In the rows, 128 means zero.
A single turn carries every row of the set below to another of its rows. Some are shown first; where does it send the rows asked next?
kug: [169 140 123 135 155 140 110 122 106 156 103 118  96 171 157]
sil: [157 168 139 112 152 124  90 118 111 151 125  95 122 172 119]
farel: [145 145 118 114 147 152 115 132  95 125 133 116 117 120 143]
zope: [168 147 140 109 168 140 102 118 110 133 129 119 110 153 150]
Lil: [159 132 125 130 145 137 116 121 114 160  96 118 111 189 142]
Ris: [151 153 119 154 175 153 104 128 125 142  99 118 100 146 145]
logup: [123 154 137 139 148 142 118 115  92 146 134 112 127 125  94]
gatob: [159 134 123 138 140 140  98 130 109 160  89 106 109 172 147]
labi: [160 130 143 149 178 124 115 131 103 134 131 119 128 132 124]
livot: [145 162 122 114 171 152 106 129 108 124 144 125 108 142 136]
nif: [146 163 150 104 153 139  86 108 114 143 117 109 113 151 133]
mola: [155 151 133 108 126 126 104 123  97 156 116  87 131 151 124]
lub: [138 143 138 132 147 140 135 120 103 182 122 107 143 140 105]
gupus: [146 154 123 154 166 137  85 132 118 139 102 107 104 167 129]
Vuno: [153 139 134 153 151 143 106 123  99 124 108 112 107 115 143]
fovi: [122 138 137 150 158 144 119 122 107 128 128 123 130 127 100]
fimid: [148 137 149 154 162 138  89 123 115 128 100 113 115 125 135]
gipu: [124 135 133 117 131 156 113 110 116 167  99 119 118 165 121]
doni: [153 153 106 121 144 137 121 143  89 137 141 103 127 144 129]
buke: [134 152 122 149 160 147  97 124 126 131  99 118  99 174 130]
fibe: [125 146 117 119 133 163 102 126 107 171 100 113 109 167 126]
lod: [144 116 138 130 141 133 140 120 100 153 126 119 142 141 111]
Noro: [150 144 125 165 169 151 115 134 116 133 105 116 113 119 141]
mobo: [144 165 118 157 165 146  97 124 110 128 113 116  88 152 135]
pelel: [137 157 126 120 156 141 120 115 103 179 132 119 112 182 108]
gor: [133 146 129 149 158 139 134 129 101 158 129 108 139 119 100]
karok: [149 141 125 165 166 136 130 135 104 140 123 111 131 116 122]
tizap: [158 145 125 158 167 120 124 129  91 137 140 111 124 134 117]
pade: [132 169 115 118 130 136 107 133  95 143 128  92 129 144 113]
Girid: [150 127 139 153 150 143 103 121 117 122  91 120 111 134 142]
Til: [126 138 138 138 173 146 116 125 100 145 143 128 130 129  98]
foze: [158 148 129 136 163 156 107 122 126 164  93 119 100 166 151]
Gif: [129 142 127 129 147 140 131 123 107 165 131 119 131 176  98]
gonev: [140 151 133 121 153 158 110 116 123 182 100 113 113 171 129]
roz: [134 123 135 116 145 153 132 125  93 166 129 122 134 136 117]
kis: [134 150 136 117 135 161 100 102 110 168 101 116  97 159 133]
Zulir: [151 129 141 118 137 136 131 109  90 174 126 112 131 142 116]
zafiz: [142 149 132 123 150 145 126 115 115 194 115 110 127 168 111]
Tumon: [137 138 115 120 146 150 128 133  97 176 131 119 127 175 113]
zuku: [157 133 125 165 174 125 123 135 109 121 124 121 122 147 123]

mola moves to zope
zafiz moves to Ris
kis moves to Vuno
Now find these:
labi moves to Tumon
fovi moves to gipu

A single turn carries every row of the set below to another of its rows. Some are shown first; where does it send the rows asked next?
Pog: [145 115 155 139 139 127 125 128 125 135 120  96 112 136 155 122 115 158
 133  84 121 115  91 119 141 115 128  94 129 111 138 148 114 132]
kapi: [145 115 138  84 117 126  99 136 106 154 121 121  93 114 113 142  83 126
 115 106 146 135 109 143 144 135 125 117 139 123 129 166 117 141]
zelo: [129 116 122 102 135 133 148 159 140 162 118 125 113 152 130 146  93 156
 117 121 154 134  87 146 150 121 138 119 160 109 146 170 113 134]
ropa: [128 139 121 109 144 125 149 162 111 167 132 114 109 138 139 147 109 135
 122 121 147 141  80 150 117 124 146 101 168 124 145 145 142 149]
kuf: [134 130 145  82 116 116 104 146 124 131 119 113 132 111 147 133 117 123
 126 143 133 124  92 129 155 143 128 110 121 115 132 150 109 121]
Tobed: [117 145 155 137 111 134 122 140 136 172 103 118 126 135 140 121 118 172
 125 119 117 119 115 139 154 144 161 120 149 122 135 134 107 151]
Zem: [160 128 160 125 111 138 152 147 122 152 124 126 116 147 142 126 124 131
 104 106 122  99 126 129 129 141 136  75 136 145 134 131 125 130]
giv: [118 144 158 127 102 130 120 143 137 166  93 110 128 129 139 126 127 170
 116 127 118 126 113 123 155 142 161 111 149 122 133 122 117 147]
nelu: [123 145 144 104 132 123 159 156 123 155 119 126 119 161 139 152  94 128
  90 105 147 138 101 136 141  99 133 120 165 111 157 143 106 154]
gofop: [129 115 130  85 121 123 112 137 111 153 117 106 101 120 141 143 103 128
  99 116 117 149  85 168 144 136 128 120 145 113 133 132 144 150]
zal: [139 150 125  72 121 126 108 139  99 149 129 121 111 143 116 121  78 158
 109 110 160 130 102 124 163 133 133 115 140 111 150 161 100 150]
vafuf: [136 142 148 117 138 123 138 141 116 177 106 107  82 147 121 154  95 119
 106 124 137 126 106 142 139 120 121 124 172 128 148 150 115 138]
pil: [133 152 148 112 148 144 138 163  92 166 135 111  91 137 130 137 106 149
 116 114 155 133  87 125 126 110 122 106 167 115 137 155 101 135]
Tonov: [154 143 133  88 123 141  90 140 114 127 127 105 125 152 145 125 124 112
 104 128 141 136 100 127 129 134 146  90 129 136 158 120 122 134]
paf: [136 158 138 127 113 116 118 147 121 143 109 108 121 156 162 112 101 163
 122 107 123 122 107 118 151 124 141  68 152  97 157 126 134 139]
Bap: [117 159 128  90 117 137 113 135 114 123 124 129 120 130 160 113  97 113
  94 125 131 125 113 133 140 138 155  94 121  99 151 153  94 146]
Vani: [117 135 144 116 114 135 131 157 125 156 122 131 109 153 146 124 105 148
 125  82 128 132 150 106 129 124 146  99 142 139 119 129  98 144]
Zup: [133 131 136  74 123 135  91 128  96 149 128 113 128 139 147 119  95 137
  95 125 129 114 111 111 120 123 135 117 128 117 122 142 100 118]
Vif: [135 150 152  65 108 139 112 136 127 156 116 105 117 151 149 141 103 121
  99 134 104 123 104 143 137 161 140 101 126 125 125 133 105 148]
Gabim: [133 164 148 132 105 106 120 158 121 143 105 116 121 148 167 120  96 163
 126 107 124 126 106 133 146 123 138  72 148 109 153 132 136 148]
Gefi: [145 114 162 127 130 125 125 123 128 144 122  96 122 129 154 128 112 153
 125  83 114 104 101 118 134 124 129  90 135 101 132 150 124 125]
libap: [126 144 135  86 122 136 137 150 105 149 133 119 112 140 134 127 122 118
  83 128 125 143  96 150 152 114 130 123 135 138 139 113 127 168]
Piva: [120 135 141 118 114 134 128 147 127 156 117 132 114 136 137 116 109 143
 126  95 131 123 152  94 135 121 155  95 141 133 118 139  98 147]
gesi: [166 125 154 131 120 122 148 140 115 153 114 124 119 147 144 132 123 145
 106 104 130  95 127 132 125 143 130  93 139 150 137 128 126 129]
Toza: [141 162 135  80 131 140 136 147  89 140 162 120 119 147 134 112 109 132
 100 111 145 121  90 141 156 122 120 103 134 117 156 140 113 151]

libap moves to gofop
kuf moves to Zup
Now find these:
Gefi moves to Piva
Pog moves to Vani
vafuf moves to zelo

A single turn carries every row of the set below to another of its rows. Some are shown first; where does it send the rows asked next?
Goted: [120 123 108 111 155 132 162 110 152 135 115 130 110 156 129 131 126 108]
deni: [139 120 111 140 141 109 117 125 146 145 106 106 118 111 129 133 158 124]
Vimam: [133 149 120 121 126 128 144 111 128 155 107 135 107 125 106 126 125 143]
Vozom: [ 97 125 111 137 149 135 123 122 141 147 131 131 143 109 118 126 125 131]
Veno: [110 131 123 131 149 132 105 127 151 149 123 113 126 110 114 117 130 117]
fekov: [ 87 138 112 130 134 132 146 124 137 153 137 141 133 118 111 117 118 134]
Lerir: [119 129 102 129 128  94 167 135 138 150 125 121  94 144 126 118 161 123]
lazat: [148 108 120 143 168 109 147 159 137 148 129 117 104 141 150 112 136 108]
Lolab: [158 139 130 141 147 139 158 129 106 158 115 138 118 133 126 127 101 133]
soner: [101 134 125 129 135 118 119 146 153 154 131 109 115 120 114 103 141 107]
dek: [154 124 120 164 137 126 141 152 116 161 121 121 141 116 138 124 131 126]
Ruka: [131 131 119 130 127 124 124 143 161 151 106 101 122 128 125 111 144  98]
dipe: [153 130 134 150 141 137 132 150 124 163 121 135 132 111 130 112 106 132]
nilu: [ 98 129 118 109 165 127 140 115 148 141 130 126 100 141 117 119 122 114]
dup: [128 123 102 151 127 117 131 124 133 149 112 123 139 103 126 137 150 141]
lok: [147 128 126 141 152 141 147 134 118 156 123 147 127 121 131 122  96 138]
Rudon: [130 132 109 115 151 123 152  96 131 141 107 139 100 137 117 140 130 139]
nuka: [144 119 121 132 164 111 165 150 130 152 133 127  91 151 143 107 125 111]
guz: [149 123 119 141 150 106 170 153 119 155 129 118  98 155 141 114 134 108]
nifip: [114 124 106 131 121 112 154 147 158 148 123 110 120 143 131 107 152  99]
veli: [148 109 118 156 152 112 138 165 134 155 131 116 123 124 149 111 138 117]
ruvib: [137 126 119 131 158 120 177 143 120 153 136 144  97 152 136 110 111 127]
tes: [111 145 110 128 112 141 160 123 139 154 115 141 137 130 113 117 117 130]
noleb: [141 122 114 138 155 116 184 140 111 150 133 132 104 158 143 123 123 120]
resu: [121 145 119 108 133 143 157 112 145 148 111 135 110 149 113 116 112 117]
rafe: [150 126 118 136 162 130 173 125 108 150 122 141 109 149 136 131 107 129]
duguv: [115 127 105 142 123 144 141 122 144 147 113 132 156 117 126 130 129 128]
mevem: [ 94 145 121 114 141 130 147 123 140 152 132 133 105 136 106 107 115 122]
Nove: [155 139 128 155 131 134 149 144 109 166 117 132 132 121 126 123 112 133]
Bopi: [ 89 121 108 133 141 110 142 146 150 148 143 117 119 128 125 107 149 111]
bef: [136 131 115 129 132  97 134 136 146 153 113 104  92 132 122 118 161 114]
Lezor: [132 122 112 135 136 141 116 123 157 143 103 114 144 118 130 130 135 113]
Dulub: [ 92 115 104 123 165 114 142 125 152 136 139 122 113 138 130 120 139 112]
dud: [148 123 126 160 140 124 131 165 128 161 127 123 133 110 139 108 126 124]
mipa: [117 120  96 126 147 106 172 113 131 140 123 134 103 144 128 135 148 134]
gugiv: [159 115 120 159 151 117 133 154 123 154 120 109 128 125 146 126 140 114]
Sek: [158 120 122 147 154 108 147 156 127 154 122 105 105 142 144 118 142 105]
Tolo: [138 124 120 137 157 132 172 131 114 153 130 152 118 139 135 119 100 137]
vop: [125 145 114 141 109 120 143 123 126 157 113 132 130 109 111 125 135 146]
lim: [108 114  96 128 142 117 168 127 155 138 126 119 121 154 140 126 147 106]

vop moves to bef
lim moves to tes
Now find these:
dek moves to guz
soner moves to nilu
ruvib moves to dipe

A single turn carries every row of the set below to another of its rows. Some are shown first; where does it send the rows asked next?
S: [ 95 125 142 134 143 111 116 126 102 137 121 117 126 136  67 142 111  82
 131 144 133 145 117 105 133 120]
L: [114 137 146 118 140 122 113 108 110 124 113 140 133 161 131 124  94 117
 153 134 137 169 108 123 139 157]
P: [114 128 147 105 140 110 118 128 125 123 128  99 118 128  90 170 115 148
 149 136 138 147 147 122 132 146]
E: [ 99 128 145 131 136  88 108 128 119 128 112 112 134 117  68 145 118  89
 142 144 137 155 113 124 143 121]
V: [133 139 176 146 150  97 133 124 118 125  78 135 121 120 117 156 110 110
 117 135 140 135 107 142 133 129]
C: [133 162 178 134 138 114 115 144 113 155 132 108 130 144 125 151  92 112
 110 131 123 138 127 113 130 160]
N: [120 149 169 132 192 117 114 111  98 131 126 110 130 139 108 116 125 123
 133 153 122 155 112 138 148 135]
T: [115 149 151 113 144 147 108 112 149 146 125 138 106 132  79 156 110 102
 122 155 135 159  99 118 156 143]
Y: [126 145 171 134 159 106 122 128 123 141  73 119 121 114 127 157  95 116
 119 127 148 131 106 136 139 128]
A: [117 144 161 117 137 136 108 109 156 147 125 144 108 139  90 163 112 112
 129 149 138 165  90 117 144 155]
X: [ 93 124 151 125 143 107 116 136 123 127 107 113 133 108  76 143 107  86
 131 143 131 153 114 124 121 114]
Q: [144 154 151 124 171 128 140 110 108 137 122 123 123 112  81 143 109 124
 127 115 127 154  94 126 168 124]
D: [126 135 139 110 138 137 113 106 121 128 118 138 129 158 127 136  98 115
 153 132 145 171 119 134 136 154]
W: [120 135 152 124 148 121 119 119 125 130 137 109 106 134 102 171 134 142
 155 131 156 139 138 132 128 154]
Z: [143 147 152 124 169 128 140 118 111 142 140 118 120 119  77 158 117 114
 125 118 136 157  86 124 163 128]
M: [137 158 182 141 131 114 106 149 120 159 125 104 131 138 115 133 107 104
 134 120 120 153 110 108 135 162]
B: [120 150 179 136 169 104 128 117 120 126  68 137 116 126 109 160 107 123
 137 127 133 136 106 123 139 132]
F: [140 162 171 132 127 121 108 144 114 148 122  86 127 135 114 141  95 122
 120 141 126 137 120 110 128 164]
G: [108 157 148 113 146 108 112 123 122 123 139 103 121 130  92 177 112 141
 159 134 142 142 139 121 131 156]
J: [129 152 173 133 175 122 103 109 111 136 124 110 132 141 115 107 118 124
 136 148 111 165 116 140 144 132]

Z moves to N
D moves to T
Now find these:
M moves to W
G moves to E
X moves to Y

A single turn carries every row of the set below to another of its rows. Some are shown first; where does it send the rows asked next?
tav: [146  96 141 156  91 114 120 123 124 123  91 115 128 130 147 115  97 125
 117 117 133 128 145 127 154 108 106 155 134 111 123 150 147 102 125 135
 131 116 133 142 125 112 144 132 132 132 162 127 133 105 120 132 108 158
 119 113 158 104]
Gemat: [108  93 131 132 133 123 145 121 122 119 141  95 146 143 163 119 127 140
 142 117  96 134 126  95 138 102 145 137 143 137 137 141 160 133 118 137
 111 121 108 132 122 147 159 114 141 182 153 122 101 115 115 119 138 132
 122 100 169 159]
dadif: [126 117 111 154 118 110 137 124 133 141 140  99 139 149 133 115 168 136
 129 118 147 100 107 104 157 116 134 159 116 132 115 144 170 117 114 136
 122 103 125 130 161 138 163 138 106 147 147 119 118 101 114 125 129 147
 139 109 157  98]
Zedi: [130  91 127 137 104 121 109 143 118 117  97 129 150 122 148 115 131 123
 124 139 120 122 131  86 125 139 124 150 141 103 109 149 164  98 138 117
 134 112 119 134 128 135 147 115 133 141 144 124 113  95 118 127 140 160
 140 119 159 123]
tamo: [125 106 144 124 101 126 126 118 115 127 134  98 141 120 178 132 125 115
 142 106 136 111 165  88 145 107 125 149 111 130 106 143 167  97 106 125
 129 117 109 153 129 111 159 121 129 129 161  88 109 100 138 134 118 131
 127 149 147 138]
buru: [132 116 146 154 123 123 117 122 125 151 138 125 142 133 159 127  99 144
 133 107 135 115 142 102 127 116 111 144 112 106 119 147 148 136 125 102
 128 119 114 154 140 117 182 111 126 117 151  96 123 102 135 146 138 141
 109 119 137 150]
birin: [110 120 151 118 134 137 106 137 122 134 124 125 158 139 141 100 105 116
 121 105 131 125 101 128 139 117 114 147 120 151 136 153 163 139 121 142
 133 101 109 116 123 148 129 108 105 116 138  99 114 109 128 132 107 118
 123 122 162 137]
rer: [123 124 154 135 142 145 119 130 115 142 128 110 142 124 131 115 104 141
 122 116 115 121 110 127 139  97 119 144 117 157 134 162 160 138 125 150
 128 127 114 125 117 139 111 117 111 109 128  93 114 108 137 142 116 115
 112 126 164 141]
Risez: [118 106 130 133 130 151 126  98 122 135 131 100 139 111 128 113 105 139
 133 135  97  73 150 134 152 114 126 121 101 122 111 149 146 129 110 144
 147 128 131 158 151 126 158 126 126 125 150 119 100 149 138 111 134 144
 124 117 155 152]
Misu: [134 113 166 127 134 145 119 113 126  97 149  82 141 118 158 147  97 131
 129  97 122 124 141 112 153 116 144 150 128 135 117 179 135 119 122 146
 124 116 130 136 126 121  94 129 118 116 158  97 114 122 144 127 120 160
 124 122 153 155]
Leni: [103  96 166 110 111 129 157 115 132 116 124 108 127 156 156 110 147 113
 145 133 138 108 128 118 148  98 122 131 133 127  99 128 153 126 126 162
 135 119 135 134 132 145 131 124 147 168 165 104 131 106 129 120 126 139
 121 115 175 140]
Gigak: [139 126 134 130 128 137 165 130 142 132 148  98 134 131 168 132 116 115
  99 132 128 131 132  82 166 111 138 149 114 142  87 140 155 116 144 162
 143 127 111 128 123 113 147 115 137 138 143 138 106 128 137 143 140 136
 116 106 125 126]
tetet: [124 112 119 167 128 113 128 118 143 141 134 101 142 129 125 124 158 121
 131 123 132  95 105  99 158 110 130 147 118 128 125 169 167 132 113 137
 115  98 135 135 178 149 143 143 111 135 149 119 120 102 111 113 145 157
 129 100 156 123]
kozo: [135 117 128 118 127 139 161 141 150 134 149  89 145 129 167 135 131 102
 102 126 122 134 130  80 145 110 137 133 118 147  92 163 155 124 139 149
 142 132 117 134 137 106 128 115 130 127 135 133 102 131 146 146 141 138
 112 112 141 131]
bemul: [114 116 135 140 110 136 108 119 144 130 133  96 127 154 129 134 121 138
 134 115 119 106 101 126 149 129 130 123 138 110 137 174 132 121 118 126
 119  94 129 144 148 121 131 141 120 111 147 108 135 140 139 108 122 174
 111 115 176 116]
netes: [138 102 117 130 139 142 134 109 116 109 113 119 146 123 127 105 131 148
 133 134 132 102 151 115 151 133 125 116 122 133 123 156 142 125 134 154
 138 116 164 136 140 132 117 104 107 108 132 125 106 117 128 132 121 154
 135 107 152 155]
guniz: [118 120 152 123 142 143 105 139 121 133 126 126 147 141 137 101 109 129
 132 110 127 124 107 126 145 122 121 151 117 156 143 148 155 135 129 148
 134 109 107 128 124 143 122 119 108 113 140  99 116 107 130 139 101 117
 121 126 164 146]
Lupif: [136  94 165 101 110 131 110 114 140 117 132 116 136 109 132 136 124 159
 156 107 115 135 127 130 157 101 126 151 142 114 111 168 164 131 132 145
 149 110 113 139 137 137 163 144 133 128 160 134 138 133 118 113 127 133
 132 110 134 125]
soki: [135 150 117 145 144 139 133 107 121 138 136  95 146 152 144 141 126 135
 122 132 111 108 119 104 125 131 142 133 104 128 114 140 160 119 123 126
 120 127 104 128 130 112 126 107 128 123 117  99 109 136 142 128 145 167
 125 114 165 134]
zagol: [136  97 159 107 112 129 106 113 137 121 129 113 142 112 139 131 127 153
 155 112 116 134 136 128 172  96 124 147 148 115 100 170 159 134 130 154
 157 118 116 132 132 131 165 149 137 129 150 135 128 141 113 109 125 140
 133 123 140 135]
goven: [127 113 107 163 123 113 132 123 141 143 141 104 143 150 138 115 162 131
 134 129 139 102 103 106 157 119 131 160 109 138 119 159 165 124 114 141
 124  98 127 131 162 146 163 136 107 150 147 115 125 105 115 120 132 156
 133 119 157 104]
nezo: [138 102 153 141 121 129 130  96 130 119 142  92 127 118 144 141 142 148
 135 141 106 110 137  96 142 117 146 143 124 110  77 160 157  87 123 156
 113 125 142 126 132 126 130 139 140 118 129 115 112 125 111  96 137 162
 144 116 158 135]
tapo: [137 109 148 108 116 119 116 110 132 117 123  98 134 106 126 136 131 145
 154 114 107 128 125 127 174  91 119 118 141 116  92 173 175 119 129 149
 150 116 113 134 135 119 153 158 143 132 150 122 140 148 110 103 127 150
 130 116 148 127]
pepi: [134  82 104 150 121 146 143 137 125 108 142  92 135 122 125 124  98 124
 131 140 112  97 127 108 165 107 124 139 120 121 111 140 156 116 135 147
 152 119 115 159 128 127 112 103 128 137 149 121 121 159 148 120 117 162
 101 115 165 127]
katuf: [ 93 106 142 138 137 131 163  95 120 113 130  96 118 130 158 116 126 133
 134 106 133 137 135 137 149  95 137 129 134 144 142 149 141 144 119 138
 127 109 126 129 117 125 160 128 143 163 150 114  96 106 116 142 124 151
 120 109 153 123]
Laz: [111 101 144 132 134 134 153 109 140 126 121 125 114 147 132 120 140 137
 131 103 131 125 111  92 143  99 123 134 133 118 111 129 134 144 144 148
 123 116 127 130 121 138 161 101 138 152 147 116 148  98 120 108 132 146
  87 104 167 145]
Difom: [126  85 102 153 155 134 129 123 121 103 163 102 148 125 131 117 127 130
 149 115 129 111 138  89 167 110 138 109 112 114 117 166 152 117 124 148
 122  99 138 152 147 126 143 115 124 113 154 115 108 121 131 120 110 152
 109 142 155 136]
Katu: [146 117 140 128 132 132 147 129 145 128 146  95 134 127 171 138 110 110
  99 128 131 138 129  87 155  96 135 154 107 141  84 137 149 115 146 159
 142 124 114 123 120 120 156 116 137 133 142 137 105 119 134 141 139 134
 124 105 133 123]

katuf moves to Leni
Gigak moves to goven
rer moves to tapo
Now find these:
soki moves to bemul
tamo moves to Zedi
birin moves to Lupif
Difom moves to netes

